In the rows, zero is written as 128.
Rotation paths and how fast each direction turns (degrees a step)
Each turn is a multiple of 5 degrees from 10 to 175, or 0.
Path 1:
88  165  153  100  139  168  153  71  133  159  161  123  140  114  114  137  118  164  102  163  111  128  93  158  137  134  149  111  91  146  110  137  154  79  143  123  153  114  117  191  127  182  133  158  162  132  104
111  139  172  71  152  148  127  90  135  145  182  120  147  134  138  125  126  160  101  173  131  154  120  127  134  126  149  131  75  135  116  148  147  44  129  124  117  95  113  172  102  165  144  156  161  145  142
130  149  135  98  144  143  127  93  172  154  183  92  143  132  130  100  103  146  107  165  117  148  95  157  141  127  122  128  81  144  118  126  144  75  140  135  137  114  115  190  105  175  167  134  186  127  115
95  134  171  106  159  164  133  80  152  139  162  122  147  114  131  125  116  168  92  133  131  135  116  139  137  137  133  112  60  119  131  136  131  76  180  120  119  123  99  185  99  158  148  159  186  136  113
113  144  143  73  119  165  139  93  165  145  182  105  159  102  128  125  123  140  85  141  115  145  82  132  163  132  161  130  62  122  117  132  159  91  149  124  126  112  95  156  120  178  142  152  175  147  139
88  140  138  93  154  178  155  96  134  159  171  126  129  105  144  108  117  165  113  150  125  146  95  130  174  125  146  118  88  133  97  132  150  75  129  143  120  125  115  199  93  166  146  129  169  159  99
98  147  179  80  152  146  127  110  153  153  191  103  142  126  134  104  122  144  94  152  112  142  110  129  147  167  152  115  47  140  132  147  144  81  129  117  119  126  122  167  76  172  136  146  149  138  102
92  155  144  95  133  144  139  66  156  167  167  122  140  136  100  129  113  151  86  146  104  125  84  176  167  140  139  116  73  146  112  142  143  80  129  120  137  126  122  184  118  168  150  149  162  137  108
98  147  176  95  160  150  123  83  124  150  167  134  133  118  132  134  130  159  99  166  117  157  112  132  162  135  126  133  72  127  114  147  143  56  142  135  121  98  92  171  107  153  145  169  160  142  146
121  148  146  84  135  142  134  93  152  139  198  89  145  114  141  114  101  167  112  173  106  151  92  154  150  143  144  141  79  154  129  123  155  83  137  133  133  112  103  190  109  155  156  134  172  115  138
90  141  176  105  154  172  134  79  143  147  171  113  137  113  135  125  119  167  110  156  132  137  116  147  119  125  134  102  77  133  127  134  140  86  162  119  136  118  113  206  105  175  132  137  195  137  100
Directions:
120  144  120  129  124  145  126  132  134  126  137  120  122  129  116  141  121  121  120  128  123  135  144  130  123  127  128  135  137  117  122  125  118  135  127  134  120  123  127  129  114  119  130  127  125  124  128 -> 0
136  136  107  130  123  130  138  131  136  132  124  122  134  126  124  124  113  133  130  124  116  122  118  137  128  136  133  134  137  138  123  122  136  127  131  132  142  133  129  129  133  136  139  134  119  119  122 -> 155
135  132  133  129  129  122  121  119  122  124  130  124  128  133  127  136  125  135  134  148  128  129  135  137  105  120  122  132  138  136  133  129  128  121  131  126  136  116  126  135  136  128  127  133  134  115  140 -> 45
127  129  128  120  129  130  131  132  129  135  127  126  127  140  127  125  128  121  129  134  134  125  136  124  109  124  140  121  132  131  121  134  131  120  113  122  129  129  149  128  123  146  125  124  121  136  114 -> 70
Path 2:
179  56  110  156  95  134  155  118  107  112  165  123  95  189  123  104  92  154  135  84  154  152  86  129  122  154  105  136  140  190  141  99  115  89  135  136  121  120  91  123  91  107  124  107  143  142  155
138  93  110  124  93  135  141  118  109  143  168  145  88  194  117  122  115  178  98  86  122  156  91  116  146  140  116  129  141  197  149  86  120  56  139  129  134  107  80  140  76  113  115  116  115  154  134
153  102  89  146  126  148  147  126  113  172  171  124  79  177  122  95  101  153  114  90  125  162  96  128  146  192  122  132  111  186  155  80  103  91  149  130  140  121  88  137  83  91  129  132  146  154  139
150  88  87  148  135  145  146  148  119  162  164  136  76  175  136  108  114  169  100  93  117  138  67  145  134  143  118  147  124  198  140  72  96  95  121  119  105  123  109  123  71  109  122  158  95  147  139
179  69  96  171  112  132  161  146  107  134  160  116  87  181  124  112  102  141  109  95  150  139  66  149  125  144  106  153  128  189  130  85  97  92  152  138  123  106  107  131  77  112  114  118  146  132  140
144  83  92  136  112  128  159  128  121  122  147  126  86  180  128  132  117  169  96  100  122  147  59  124  140  124  142  147  134  199  147  104  118  57  158  125  142  99  87  128  68  118  102  107  113  137  126
151  102  78  146  134  129  158  128  106  173  165  124  79  168  124  113  113  156  94  102  125  173  77  123  158  177  133  134  119  183  147  96  111  93  190  125  154  93  106  130  78  116  120  118  151  134  128
158  81  68  139  151  143  164  138  127  167  145  129  67  160  148  112  114  163  99  97  112  160  61  130  144  144  143  140  128  197  158  99  111  111  150  100  118  118  114  106  76  121  118  148  100  150  139
185  60  80  158  125  119  166  142  100  157  159  125  85  167  137  116  106  158  95  101  152  164  62  137  134  133  100  141  146  184  127  99  106  119  158  123  116  100  135  111  77  130  121  131  144  124  149
168  57  87  136  102  122  166  115  119  115  146  114  88  169  139  125  107  173  108  102  132  168  64  119  135  119  134  141  147  193  150  124  127  84  154  114  133  112  100  105  76  137  116  105  117  141  153
144  84  90  127  102  120  156  118  97  167  177  131  82  172  124  116  112  176  96  99  130  188  96  105  159  165  115  120  144  183  146  111  135  96  179  125  146  102  109  116  85  140  132  103  138  135  146
Directions:
132  121  117  126  134  119  138  125  129  131  120  124  125  118  136  132  132  130  123  134  128  142  121  122  133  121  134  124  137  125  129  142  135  141  142  119  131  123  140  114  127  145  129  124  129  122  131 -> 25
131  116  129  134  118  130  132  136  124  117  138  115  129  118  129  122  120  129  125  137  129  126  120  135  121  113  117  143  116  125  117  133  122  128  120  137  126  135  133  127  123  137  131  126  123  120  137 -> 80
109  136  125  126  134  135  130  130  129  139  142  125  120  120  130  116  125  132  127  132  113  131  131  125  135  145  135  135  112  127  131  123  127  134  134  126  131  137  133  124  126  131  140  133  121  126  128 -> 85
Path 3:
147  130  67  156  156  125  93  132  127  120  123  131  131  137  131  108  98  113  150  117  65  132  160  199  127  132  209  63  152  131  133  105  87  123  122  155  164  132  143  144  120  86  117  162  129  174  145
125  126  79  122  176  112  118  135  89  113  119  117  157  124  153  133  115  143  124  114  96  135  182  168  160  151  217  66  151  114  137  106  96  123  126  162  166  148  160  141  140  97  126  151  120  195  146
159  132  100  115  147  142  128  87  111  116  89  128  141  122  144  141  111  152  110  100  80  124  198  158  132  121  207  108  144  115  120  123  99  113  121  186  175  151  146  132  158  99  103  146  85  198  151
172  140  78  146  132  159  100  86  138  147  97  132  136  111  156  155  112  116  126  111  96  146  160  181  124  114  205  91  157  145  120  134  88  147  109  162  176  149  141  112  150  69  126  136  101  174  151
157  137  67  123  128  143  84  119  119  148  74  92  142  120  167  136  137  121  131  128  78  166  164  179  156  152  194  72  152  138  129  121  105  156  133  162  149  134  162  114  112  93  127  150  110  165  143
169  146  89  128  129  147  111  108  105  124  104  112  134  114  158  106  110  134  144  121  70  133  174  175  140  158  199  63  130  144  129  136  90  108  154  177  140  131  177  129  109  123  107  176  117  184  157
144  130  85  146  171  142  130  88  108  118  128  128  159  116  133  116  82  130  140  115  95  132  157  180  141  133  182  87  130  161  145  126  98  130  124  183  169  138  179  107  145  108  120  160  129  218  151
144  115  65  137  181  128  107  104  121  124  94  105  146  143  127  109  100  122  136  115  63  149  162  192  150  119  179  109  155  128  150  100  97  132  115  175  176  126  133  120  139  97  112  132  92  189  142
152  138  68  138  148  137  101  128  123  138  116  116  124  132  143  122  142  136  138  111  85  122  163  185  146  126  232  89  158  121  141  111  78  106  113  164  158  139  131  165  130  72  121  149  97  168  158
139  139  89  113  140  132  115  117  113  134  105  120  139  106  139  156  143  151  128  93  114  133  189  180  156  149  227  90  146  128  125  119  106  142  130  168  170  156  166  134  137  93  129  175  125  194  139
160  127  89  118  131  145  113  84  115  115  74  150  133  112  144  143  97  119  137  101  64  147  197  169  122  136  186  91  145  125  105  121  109  143  136  169  176  140  148  117  135  101  102  164  122  189  126
Directions:
126  125  125  144  122  126  121  120  120  124  127  122  130  131  131  128  140  128  122  133  126  109  137  124  135  127  125  129  130  143  127  118  116  130  126  124  129  130  134  126  127  121  114  127  126  134  105 -> 0
131  130  123  138  129  133  131  120  130  137  131  117  125  127  122  108  129  129  141  133  131  132  121  134  142  131  120  134  120  141  144  137  124  128  132  139  124  115  137  124  125  137  129  126  123  129  133 -> 45
125  124  130  120  140  132  142  109  112  119  128  144  132  120  135  126  115  126  132  129  131  128  138  112  132  128  116  131  129  125  129  134  123  125  130  135  131  130  127  126  138  130  124  122  128  135  127 -> 85
Path 4:
90  151  126  104  147  169  152  137  133  168  130  79  145  119  139  141  191  112  95  148  84  148  122  160  172  96  88  132  83  158  103  88  136  122  98  147  106  85  120  133  164  148  100  94  169  106  145
100  161  138  102  128  173  151  120  129  159  111  86  148  110  135  153  209  131  90  150  84  156  122  153  160  106  94  125  90  167  93  97  138  113  89  142  110  80  123  137  157  141  111  88  179  106  132
104  166  139  101  131  173  143  110  124  146  119  95  142  101  144  172  192  144  94  156  91  137  131  157  138  103  106  127  85  182  96  88  143  114  91  153  96  69  124  137  152  142  124  103  181  118  141
98  156  125  98  142  168  144  126  120  156  132  93  140  108  151  173  174  129  108  147  85  126  130  164  135  87  101  125  82  181  108  80  145  119  98  157  85  64  124  134  165  138  120  116  176  131  154
98  149  117  103  144  166  146  146  125  168  129  80  143  105  146  150  174  113  110  140  72  137  129  167  157  89  89  117  89  171  114  81  141  131  96  146  93  80  120  130  174  140  108  109  184  127  153
102  159  122  98  130  175  151  134  122  162  112  76  144  93  138  142  197  114  99  145  81  155  125  165  161  109  98  123  93  168  113  89  134  130  91  144  115  89  115  127  168  137  101  96  180  118  137
100  177  137  99  128  173  145  114  124  150  117  83  129  96  141  155  200  126  87  157  101  149  123  163  155  112  110  135  83  170  99  88  137  118  87  158  108  76  110  135  152  142  107  97  170  109  135
94  164  140  105  140  164  144  118  125  153  132  94  134  119  146  167  187  136  88  158  102  131  127  159  146  92  104  133  73  168  89  80  144  114  96  164  92  71  119  144  152  151  113  104  164  110  149
91  148  130  103  144  165  145  135  127  163  130  95  155  129  144  162  185  134  104  148  81  130  130  157  151  79  90  126  82  167  93  86  147  118  98  143  90  74  129  141  165  146  116  103  174  116  152
104  152  128  96  129  175  152  136  124  164  112  86  160  111  137  157  186  129  106  143  65  140  132  158  151  95  90  115  97  179  109  90  140  120  91  133  102  85  130  132  168  136  118  100  194  126  141
108  164  128  100  121  174  142  117  120  149  115  78  137  82  146  159  190  130  99  147  81  148  128  167  146  111  106  122  96  183  117  84  139  130  88  152  104  76  119  131  160  136  115  105  187  128  139
Directions:
132  124  129  126  124  129  127  128  125  123  125  134  138  128  130  141  120  141  141  125  115  117  135  126  113  122  125  118  134  141  131  130  134  127  129  121  119  124  139  128  133  122  144  132  141  140  130 -> 60
136  140  138  127  114  132  127  112  124  115  116  127  124  111  126  132  137  138  122  132  134  136  128  128  122  145  139  129  132  135  129  131  126  128  121  130  135  126  125  128  121  124  130  124  132  129  118 -> 85
127  128  124  128  114  118  125  130  140  129  132  125  127  134  128  127  120  120  115  127  118  119  143  126  115  128  124  129  127  140  139  125  123  127  129  126  136  128  131  134  110  133  115  116  122  133  121 -> 0
